Each pair is two rows. How far apart are they, by a hidden measure? 0 means very close, and 40 very far. Two or three weighted sums of its numbers give each row a place; it is the straight-line distance between the places.
[ 0.2 -0.5  0.1 -0.1  0.6 -0.2 -0.6  0.7  2.1  0. ]
[-1.1 -0.2  0.1  0.4  0.4 -1.5 -0.4 -1.3 -0.9 -0.6] >> 19
[-1.1 -0.1 -0.1  1.   0.6 -1.1 -0.2 -1.1 -1.  -0.9]
[-0.4 -1.  -0.2 -0.4  0.4 -1.2 -0.9  0.4  1.1  0.1] >> 14
[-0.1 -0.8  0.  -0.3  0.3  0.3 -1.2  0.3  1.3  0.2]
[ 0.1 -0.8  0.2  0.3  0.1  0.2 -0.2 -0.2  0.9 -0.8] >> 13
[ 0.  -0.5 -0.4  0.7 -0.1  0.6 -0.6  0.9  1.5 -0.3]
[-1.1  0.3  0.5  0.5 -0.1 -1.2 -0.6 -0.7 -1.2 -0.5] >> 22
[-0.8  0.3  1.1  0.1  0.4 -1.2  0.4 -1.5 -0.9 -1.2]
[-0.4 -0.2  0.9 -0.4  0.6  0.1 -0.2  0.   0.1 -0.9] >> 8
[-0.1 -1.1 -0.4  0.4  0.8 -0.4 -1.3  0.3  1.6 -0.1]
[ 1.2 -0.8  0.2  1.1  0.4  0.5 -0.2  1.   0.6  0.3] >> 13
[-0.3  0.  -0.5 -0.9 -0.1 -0.6  0.1  0.  -0.3  0.5]
[-0.7  0.2  0.9 -0.1  1.  -0.3  0.3 -0.6 -0.7 -0.8] >> 8
[ 0.1  0.9  0.2 -0.5  0.1  0.1  0.9  0.1 -0.9 -0.5]
[-1.  -0.1  0.   1.1  0.5 -0.5  0.  -1.5 -0.8 -0.8] >> 15
[-1.1  0.1  0.5 -0.1  0.4 -0.9 -0.1 -1.2 -1.1 -0.9]
[-0.4 -0.5  0.3  0.1  0.9 -0.1 -0.1  0.   0.8 -0.1] >> 23
[-0.9  0.4  0.7  0.5  1.3 -0.5  0.1 -1.5 -0.6 -0.7]
[ 0.1 -0.8  0.6  0.2  0.1 -0.2 -0.6  0.8  2.  -0.5] >> 13
[ 0.7 -0.5  0.4  1.3 -0.1  0.7 -0.2  0.8  0.7 -0.2]
[ 0.5  2.7 -0.5 -1.3 -2.   1.7  2.8 -0.9 -1.1  1.6] >> 10
[ 0.3  0.1 -0.7 -0.7  0.2 -0.9 -0.7  1.1 -0.2  0.6]
[-0.7 -0.7 -0.7  0.1  0.7 -0.7 -1.2  0.1  1.4 -0.2] >> 25
[-0.5  0.5  0.3 -0.8 -1.   0.2  0.9 -0.8 -0.9  0.1]
[-0.7 -0.6 -0.5  0.   0.6 -0.4 -0.9  0.5  1.6 -0.6] >> 5
[-0.9  0.4  0.9  0.7  0.6 -0.1 -0.2 -1.1 -0.6 -0.7]
[-0.2 -0.7  0.2  0.9  0.6 -0.2 -0.6  0.   0.4 -0.8] >> 5
[-0.2 -0.3 -0.2 -0.2  0.4 -0.3 -1.2  0.6  1.4 -0.8]
[ 1.  -0.8  0.5  0.6 -0.7  1.3 -0.3  0.8  1.1  0.5] >> 23
[ 1.7 -0.4  1.1  1.5 -0.3  1.3  0.   1.2  0.   0.6]
[-1.  -0.3 -0.6  1.6 -0.2 -1.5 -0.7 -1.1 -0.4 -0.5] >> 26
[ 0.3  2.6 -0.8 -1.6 -1.6  1.8  2.  -0.5 -1.1  1. ]
[-0.2  0.9 -0.1 -1.2 -0.5  0.   0.4  0.  -0.4  0.4] >> 10
[-0.1 -0.7  0.5  0.5  0.   0.8 -0.2  1.   1.4 -0.3]
[ 1.2 -1.1  1.   0.5 -0.5  1.3  0.   0.5  0.4  0. ] >> 11
[-0.8  0.5  0.5  0.2  0.8 -0.7  0.5 -0.6 -0.9 -0.9]
[-0.4 -1.2 -0.6 -0.7  1.2 -1.1 -1.5  0.1  1.7 -0.4] >> 25
[-0.3  1.6  0.6 -1.  -0.1  0.8  1.6 -0.6 -0.7 -0.7]
[ 0.1 -0.7  0.5 -1.1  0.2 -0.4 -0.3 -0.4  0.6  0.2] >> 18
[-0.2  2.5 -0.3 -0.7 -1.2  1.2  1.5 -1.1 -1.4 -0.2]
[-0.5 -0.3 -0.1 -0.9  0.7 -0.3 -0.6  0.   0.9 -0.4] >> 20
[-0.1  1.  -0.2 -0.9 -0.2  0.1  0.3  0.2 -0.2  0.1]
[-0.8  0.1  0.   0.7  0.3 -1.1 -0.3 -1.4 -1.2 -0.9] >> 8
[-1.3 -0.4 -0.1  0.9  0.6 -1.6  0.  -1.7 -0.7 -1.1]
[-1.1 -0.9 -1.6  1.9 -1.2 -1.3 -1.2 -1.5 -0.9  0.2] >> 17
[ 0.  -0.6 -0.2  0.6  0.   0.6 -0.8  0.9  1.5 -0.3]
[-0.1  1.8  0.6 -0.7 -0.5  1.   1.9 -0.2 -1.  -1. ] >> 21
[ 0.1 -0.1  0.   0.5  0.3  1.3 -0.4  1.1  1.  -0.6]
[ 1.6 -0.5  0.6  1.6 -1.2  0.3 -0.4  0.7  0.   1. ] >> 10
[-1.1 -0.1 -0.7  1.1  0.1 -1.1 -1.1 -1.4 -0.9 -0.4]
[ 0.5 -1.1  0.1  0.3  0.4  0.4 -0.3  0.8  0.8 -0.5] >> 18
[-1.1 -0.1  0.1  0.8  0.  -1.3 -0.2 -1.3 -0.6 -0.5]
[ 0.3 -0.1  0.1 -0.3  0.2  0.7 -0.2  1.   0.9 -0.2] >> 10
[ 1.8 -0.8  0.2  1.7 -0.7  1.1 -0.6  1.   0.4  0.7]
[ 3.2 -1.1  0.4  2.4 -1.   1.3  0.2  1.3 -0.5  1.6] >> 12
[ 1.7  1.9 -1.7 -2.  -1.5  1.6  2.1 -0.3 -1.7  4.2]
[-0.9  2.3  0.6 -1.1 -0.8  0.6  1.9 -1.1 -1.  -0.7] >> 34
[-0.2  0.6  0.2 -0.8  0.1 -0.1  0.8 -0.2 -0.7  0.1]
[ 1.5 -1.3  0.5  0.9  0.   0.7 -0.6  1.1  0.6 -0.3] >> 15
[-1.  -0.9 -0.5  1.5 -0.3 -1.8 -1.1 -1.3 -1.5 -0.4]
[-0.4  0.5 -0.5 -0.9 -0.3 -0.4  0.3 -0.7 -0.8  0. ] >> 3
[-0.6  1.6  1.2 -0.7  0.2  1.3  2.2 -1.1 -1.2 -0.8]
[-0.7  0.7  1.  -0.1  0.5  0.   0.4 -0.6  0.  -0.1] >> 11
[-0.8  0.2  0.5  0.9  0.8 -1.  -0.4 -1.1 -0.9 -0.9]
[-0.2 -0.1 -0.1 -0.7  0.  -0.7  0.  -0.3  0.  -0.4] >> 12
[-0.8  0.1  0.   0.8  0.8 -1.5 -0.4 -1.6 -0.9 -0.9]
[ 1.9  2.1 -2.1 -2.  -1.7  1.5  1.9 -0.1 -1.8  3.8] >> 22
[ 0.3  0.  -0.8 -1.1  0.4 -0.8 -1.   0.2  0.   0.5]
[-1.2 -0.3 -1.7  2.6 -3.1 -1.8 -1.6 -1.8 -1.4  1.2] >> 20
[-0.1 -0.8  0.   0.4  0.6  0.2 -0.4  0.2  1.4 -0.7]
[-0.7  0.  -0.9 -0.8  0.  -0.1  0.5  0.1 -0.3 -0.1] >> 15
[-0.5 -1.1  0.2 -0.1  1.2 -0.7 -1.3  0.4  1.6 -0.2]
[-0.2 -0.9 -0.1 -0.3  0.8  0.  -1.4  0.5  1.   0. ] >> 10
[ 2.2  2.3 -2.1 -2.1 -1.5  1.3  2.3 -0.3 -1.7  3.6]
[ 3.5 -1.5  0.2  1.8 -1.   1.7  0.1  1.7 -0.1  1.6] >> 11
[-0.8  0.5 -0.2 -0.5 -0.2  0.   0.3 -0.7 -0.3 -0.6]
[ 1.3 -0.5 -1.5 -1.5 -0.8 -1.  -0.3  1.1 -1.   1.9] >> 19
[-0.3 -0.3 -0.5  1.4 -0.1 -0.8 -0.7 -1.1 -0.7 -0.2]
[-0.5  0.6  0.3 -1.   0.8 -0.1  0.1 -0.4 -0.7 -0.9] >> 13
[ 1.2 -0.6  1.2  1.1 -0.7  1.3 -0.2  0.8  0.   0.4]
[ 1.8 -0.7  0.8  0.9 -0.5  1.4  0.   1.   0.   0.6] >> 1
[ 0.4 -0.4  0.8  0.6  0.   1.   0.2  1.2  1.1  0. ]
[ 0.  -1.5 -0.3 -1.   1.  -1.1 -1.4  1.2  1.4  0.2] >> 11
[ 1.9  0.8 -1.7 -1.6 -1.5 -0.3  0.9  0.4 -1.4  3.6]
[ 0.4 -0.8  0.3  0.9 -0.3  1.2  0.   1.4  1.1 -0.2] >> 18
[-0.6  0.5 -0.2 -0.4  0.  -0.2 -0.1 -0.3  0.1 -0.5]
[-0.1  2.3 -1.3 -1.7 -2.1  1.1  2.3 -0.4 -1.4  1.5] >> 7
[-0.5 -0.4 -0.4 -0.1  0.8 -0.4 -0.9  0.9  0.8 -0.6]
[ 0.6 -0.8  0.4  1.  -0.9  1.1 -0.1  0.4  0.   0. ] >> 16
[-0.3 -0.7 -0.6 -0.4  1.2 -0.1 -1.1  0.2  1.9  0. ]
[-0.3  0.7  0.6 -1.   0.3  0.1  0.7 -0.3  0.1 -0.8] >> 17
[ 3.1 -1.2  0.4  1.9 -1.1  0.4  0.3  0.9 -1.   1.4]
[ 0.8 -0.5  0.5  0.6 -1.2  1.5 -0.2  0.5  0.4 -0.1] >> 19
[-0.7 -0.3  0.2  0.4  0.4 -1.   0.1 -1.2 -0.9 -0.8]
[ 0.  -0.4 -0.1  0.3  0.3 -0.2  0.1  0.1  0.5 -0.5] >> 7
[-0.9  0.2  0.9  0.5  0.8 -1.  -0.6 -2.  -1.6 -0.9]
[ 1.7 -1.   0.5  1.7 -0.4  1.1 -0.4  1.7  0.3  0.1] >> 17
[-1.   0.4  1.   0.6  0.8 -0.6  0.5 -0.6 -0.7 -0.9]
[-1.2  0.   0.1  1.   0.5 -1.6 -0.1 -0.9 -0.9 -0.9] >> 10
[-0.2  0.6 -0.4 -1.5 -0.3 -0.1  0.6 -0.1 -0.3 -0.4]
[-0.1  0.1  0.4 -0.2  0.7 -0.9  0.3 -0.3  0.3 -0.8] >> 11
[ 0.   2.5 -1.  -1.3 -1.3  1.6  2.7 -0.9 -0.9  0.7]
[ 0.1  0.7  0.7 -0.8 -0.4  0.4  0.4 -0.1 -0.2 -0.8] >> 15
[ 0.4  2.4 -0.8 -1.1 -1.5  1.7  2.6 -0.5 -0.9  0.8]
[ 0.   0.6  1.  -0.8 -0.3  0.5  1.  -0.4  0.1 -0.4] >> 5
[ 0.1  2.3 -1.  -1.3 -1.4  2.3  2.6 -0.7 -0.9  0.2]
[ 0.6  2.5 -1.8 -1.3 -1.7  1.   2.5 -0.6 -0.7  1.3] >> 4
[ 0.4 -0.3  1.   0.6 -0.2  0.4 -0.4  1.   1.4 -0.1]
[ 0.4 -0.7  1.   1.3 -0.3  0.7 -0.4  1.5  0.9  0.1] >> 12
[-1.  -0.2  0.8  0.8  0.5 -1.6 -0.3 -1.1 -1.1 -0.8]
[-1.1  0.   0.5  1.   0.  -1.1 -0.7 -1.5 -1.  -0.5] >> 12
[-0.9  0.2  1.6  0.7  0.7 -0.4 -0.1 -1.3 -0.5 -0.8]
[-0.2 -0.3  0.7  0.7  0.3  1.2 -0.4  0.3  1.5 -0.4] >> 14
[-1.1 -0.3 -0.2  0.7  0.7 -0.9 -0.7 -1.4 -1.1 -1. ]
[ 0.4 -0.9  0.3  0.7  0.1  1.2 -0.9  0.8  1.3 -0.1] >> 21
[-0.7  0.8  0.2 -0.7  0.1 -0.3  0.7 -0.3 -0.3 -0.6]
[ 2.  -1.1  0.7  1.2 -0.3  0.  -0.1  0.9  0.1  0. ] >> 14
[ 0.8  2.4 -2.3 -1.4 -2.1  1.9  2.8 -0.5 -1.4  2.8]
[-0.8 -0.1 -0.1  1.   0.  -1.6 -0.5 -1.7 -1.3 -0.4] >> 18
[-0.6 -0.4  0.3  0.5  0.4  0.2 -0.7 -0.2  0.2 -0.3]
[ 2.9 -0.7 -0.3  2.3 -1.   1.3  0.2  1.2 -0.9  1.3] >> 12
[-0.9 -0.7 -0.8  0.   0.7 -0.8 -0.8  0.6  1.6 -0.3]
[ 0.9 -0.7  0.4  0.7 -0.6  1.3 -0.2  0.6  0.   0.2] >> 12
[ 0.9 -0.6  0.7  1.3 -0.3  0.5 -0.1  1.1  0.4  0.2]
[-0.6  0.3  1.9 -0.4  0.   0.2  1.4 -0.7 -0.8 -0.8] >> 16
[-0.3 -0.1  0.5  0.8 -0.1 -0.6 -0.3 -0.6  0.5  0.1]
[ 1.3 -0.4  0.9  1.2 -0.5  1.3 -0.2  0.9  0.6  0.4] >> 10
[-0.6  0.   0.7  1.1  0.6 -0.7  0.  -1.  -1.1 -0.6]
[-0.7 -0.7 -2.1  3.1 -1.4 -2.1 -1.5 -1.8 -1.4  1.7] >> 18
[-0.5 -0.2  0.  -0.1  0.6  0.2 -0.4  0.   0.9 -0.9]
[-0.2  1.8  0.  -0.5 -0.7  0.3  2.4 -0.8 -0.2 -0.6] >> 13
[-0.8  0.3  1.1  0.5  1.1 -0.6  0.3 -0.8 -1.2 -1.2]
[ 1.  -0.8  0.1  1.3  0.1  0.7 -0.2  0.8  0.5 -0.1] >> 19
[ 2.9 -0.7 -1.  -1.6 -0.4 -1.6 -0.8  2.3 -0.5  3. ]
[ 0.7 -1.1  1.1  0.5  0.2  1.  -0.1  1.2  0.9 -0.2] >> 33
[-0.3 -0.4  0.7  1.3  0.3 -0.4 -0.2  0.1  0.3 -0.4]
[ 2.1  2.  -1.7 -2.  -1.6  1.6  2.  -0.2 -1.5  3.6] >> 21
[-1.1  0.3  0.8  0.7  0.9 -1.  -0.1 -1.  -0.9 -1.3]
[-1.1  0.7  1.2 -0.3  0.1  0.   1.2 -1.4 -0.9 -1.1] >> 15
[ 2.1 -0.4  0.2  0.7 -0.7  1.2  0.1  1.1 -0.1  0.7]
[ 0.4  2.5 -1.5 -1.4 -1.3  1.8  2.4 -0.9 -0.7  1.2] >> 18
[-0.8  0.3  0.5  0.4  0.6 -1.2 -0.1 -1.1 -0.9 -0.9]
[-0.8  0.1  0.5  0.2  1.  -0.2 -0.3 -1.  -1.2 -1. ] >> 4
[-1.6 -0.3 -0.3  1.1  0.7 -0.9 -0.7 -1.8 -1.4 -1. ]
[-0.9  0.2  1.2  0.1  1.1 -0.6  0.  -1.3 -0.8 -1. ] >> 9
[-0.7  0.2  1.6  0.3  0.5 -0.4  0.4 -1.  -0.5 -1.3]
[-0.4 -0.8  0.1  0.2  0.8 -0.4 -1.2  0.   1.6 -0.4] >> 16
[ 0.1 -0.6  0.2  1.   0.   1.2 -0.1  1.2  1.  -0.2]
[-0.6  0.6  0.1 -0.5  0.4 -0.4  0.6  0.1 -0.7 -0.9] >> 23
[-1.  -0.9 -0.4 -0.2  0.4 -0.6 -1.2  0.6  0.8 -1.1]
[-0.1  0.1  0.5 -1.2  0.8 -0.7 -0.3  0.   0.3 -0.4] >> 8
[-1.1 -0.1  0.7  0.2  0.1 -1.3 -0.7 -1.7 -0.9 -1.3]
[-0.1  0.5 -0.1 -0.1  0.6 -0.3 -0.4  0.1 -0.4 -0.2] >> 20
[-0.2 -0.3  0.5  0.7  0.  -0.1 -0.1 -0.4  0.1 -0.5]
[ 0.5  2.2 -1.2 -1.  -1.6  1.6  2.7 -0.3 -0.9  1. ] >> 6
[ 1.1 -1.1  0.3  1.  -0.2  1.1  0.2  1.1  0.4  0.3]
[-1.2  0.2 -0.2  1.3  0.4 -1.2  0.2 -1.5 -1.4 -0.6] >> 19
[-0.1 -0.8 -0.1  0.   0.5  0.5 -0.6  0.5  1.5 -0.2]
[ 0.6 -1.1 -1.2 -1.4  0.4 -1.1 -1.   1.9  0.6  0.9] >> 22
[ 2.8 -0.9  0.1  1.7 -0.9  1.3 -0.2  1.5 -0.5  0.9]
[ 0.2  0.4 -1.5 -1.1 -0.3  0.1  0.1 -0.1 -0.2  0.6] >> 18
[-0.9 -0.5  0.3  1.   0.5 -1.7 -0.2 -1.1 -1.  -0.5]
[ 3.4 -0.8  0.3  2.  -1.   0.7 -0.4  1.7 -0.3  1.2] >> 28
[-0.5 -0.5 -0.2  0.4  0.9 -0.9 -1.   0.4  1.1 -0.6]
[-1.1 -0.2  0.7  0.7  0.7 -1.8  0.  -1.1 -1.2 -0.9] >> 14
[-0.8 -0.1  0.6  0.1  0.2 -0.4 -0.2 -0.2  0.7 -0.4]
[-0.1 -0.7  0.4  0.4  0.3 -0.4 -0.7  0.3  0.3 -0.6] >> 10
[-0.3  0.8  0.4 -0.7  0.  -0.1  0.2 -0.4 -0.4 -0.6]
[-0.8  0.8  0.  -1.  -0.3  0.2  0.9  0.1 -0.3 -0.8] >> 12
[-0.3 -0.3 -0.1 -0.4  0.8 -0.5 -0.3  0.   1.1 -0.8]
[ 1.4 -0.7  0.9  1.  -0.4  1.  -0.3  0.7  0.4  0.5] >> 17
[-1.1 -0.2  0.8  0.1  0.8 -1.3  0.3 -1.3 -0.7 -0.9]
[ 0.4 -0.1  0.7  0.9  0.1  0.9 -0.5  0.5  0.8 -0.2] >> 20
[ 1.5 -0.8  0.8  1.3 -0.1  0.6 -0.2  0.9 -0.1  0.2]
[-0.1  0.5 -0.2 -1.  -0.1 -0.2  0.2 -0.1 -0.2 -0.3] >> 19
[-0.5 -0.2  0.9  0.5  0.5 -0.5 -0.1 -1.  -1.2 -1. ]
[-0.7 -0.9 -0.9 -0.5  1.  -0.7 -1.2  0.7  2.1 -0.9] >> 13
[ 4.2 -1.2 -2.3 -1.8 -1.4 -1.  -0.4  2.9 -1.7  4. ]
[-0.7  0.1  0.3  0.1  0.6 -0.5  0.4 -0.5 -0.3 -0.4] >> 36
[ 1.2 -1.5  0.9  1.2 -0.2  1.1 -0.3  0.7  0.3  0.5]
[-0.2 -0.7  0.1  0.6 -0.1  0.2 -0.4  0.5  1.2 -0.3] >> 13
[-0.6 -0.8 -0.4  0.5  0.4 -0.3 -0.3 -0.4  0.4 -0.6]
[ 0.3 -0.2  0.8  0.6  0.5  0.5 -0.3  0.8  1.2 -0.2] >> 16
[ 1.1  2.6 -2.1 -1.7 -2.1  1.7  2.  -1.1 -1.1  3.3]
[-0.4  1.8  1.  -1.  -0.7  1.6  2.3 -0.8 -0.9  0.1] >> 26
[-1.1 -1.2 -2.   2.2 -1.7 -1.8 -1.3 -2.6 -1.6  0.9]
[-0.7 -0.4  0.   1.   0.1 -1.  -0.4 -1.4 -1.2 -0.3] >> 23
[-0.7 -0.6  0.7  0.8  0.7  0.  -0.3 -0.6  0.4  0.1]
[ 1.4 -1.6  0.3  1.9 -0.6  0.7 -0.2  0.9 -0.3  0.6] >> 7
[-0.1 -0.4  0.2 -0.2  0.6 -0.5 -0.7  0.1  0.5 -0.5]
[-0.1  0.3  0.3 -0.6  0.3 -0.4  0.   0.  -0.8 -0.8] >> 13
[ 1.6 -1.   1.   1.7 -0.7  0.7  0.2  0.8 -0.2  0.2]
[-0.7  1.2  1.6 -0.1  0.5  0.2  0.7 -0.6 -0.6 -1.2] >> 17
[ 0.  -0.7  0.   0.8  0.4  0.2 -0.6  0.6  1.1 -0.3]
[ 0.3  2.3 -1.2 -1.2 -1.6  1.8  2.5 -0.4 -0.9  1.2] >> 10
[-0.3 -0.2 -0.5 -0.8  0.1 -0.2 -0.1  0.4 -0.2  0.4]
[-0.7  1.1  0.  -0.2  0.3  0.   0.8 -0.4 -0.6 -0.1] >> 5
[ 3.1 -1.1 -0.1  2.  -1.   0.8  0.5  1.1 -0.6  1.8]
[-0.3  1.9  0.7 -1.4 -1.   1.3  2.3 -0.5 -0.1 -0.6] >> 28
[-0.2 -1.1 -0.4  0.   0.5  0.6 -0.6  1.2  1.7 -0.8]
[-0.6  1.1 -0.7 -1.1 -0.1  0.   0.3  0.  -0.1  0.3] >> 15
[ 0.  -0.5  0.1  0.2  0.6  0.5 -0.7  0.1  1.4 -0.2]
[ 0.3  2.4 -0.6 -1.6 -1.7  1.4  2.3 -0.2 -1.2  0.4] >> 22
[-0.4  1.3 -0.5 -1.  -0.2  0.2  1.5 -0.1 -0.4 -0.4]
[-0.1  2.  -1.2 -1.2 -1.3  1.6  2.3 -0.4 -1.2  0.8] >> 7
[-0.6  0.3  1.5 -1.   0.   0.6  0.4  0.  -0.7 -0.6]
[-0.4 -0.8  0.   0.2 -0.1  0.4 -0.8  1.2  2.  -0.5] >> 16
[-0.6 -0.2  0.  -0.7  1.4 -0.7 -1.   0.9  1.7 -0.2]
[-0.6  0.   0.  -0.7  0.7 -0.5 -0.9  0.2  1.  -0.3] >> 12
[-0.2 -0.5  0.5 -0.2  0.7 -0.2 -0.9  0.3  1.3 -0.4]
[-0.2  2.  -0.3 -1.  -0.9  1.3  2.3 -0.7 -0.5 -0.1] >> 15
[ 0.  -0.5  0.2  0.5  0.1 -0.3  0.1  0.2  0.7 -0.4]
[-0.3  0.  -0.2 -1.1  0.3 -1.  -0.7  0.7  0.4  0.4] >> 18
[-0.5 -0.7 -0.7 -0.5  0.8 -0.6 -0.9  0.8  1.7 -0.2]
[ 1.2 -0.6  0.5  0.7 -0.6  1.1 -0.2  1.1  0.4  0.2] >> 8
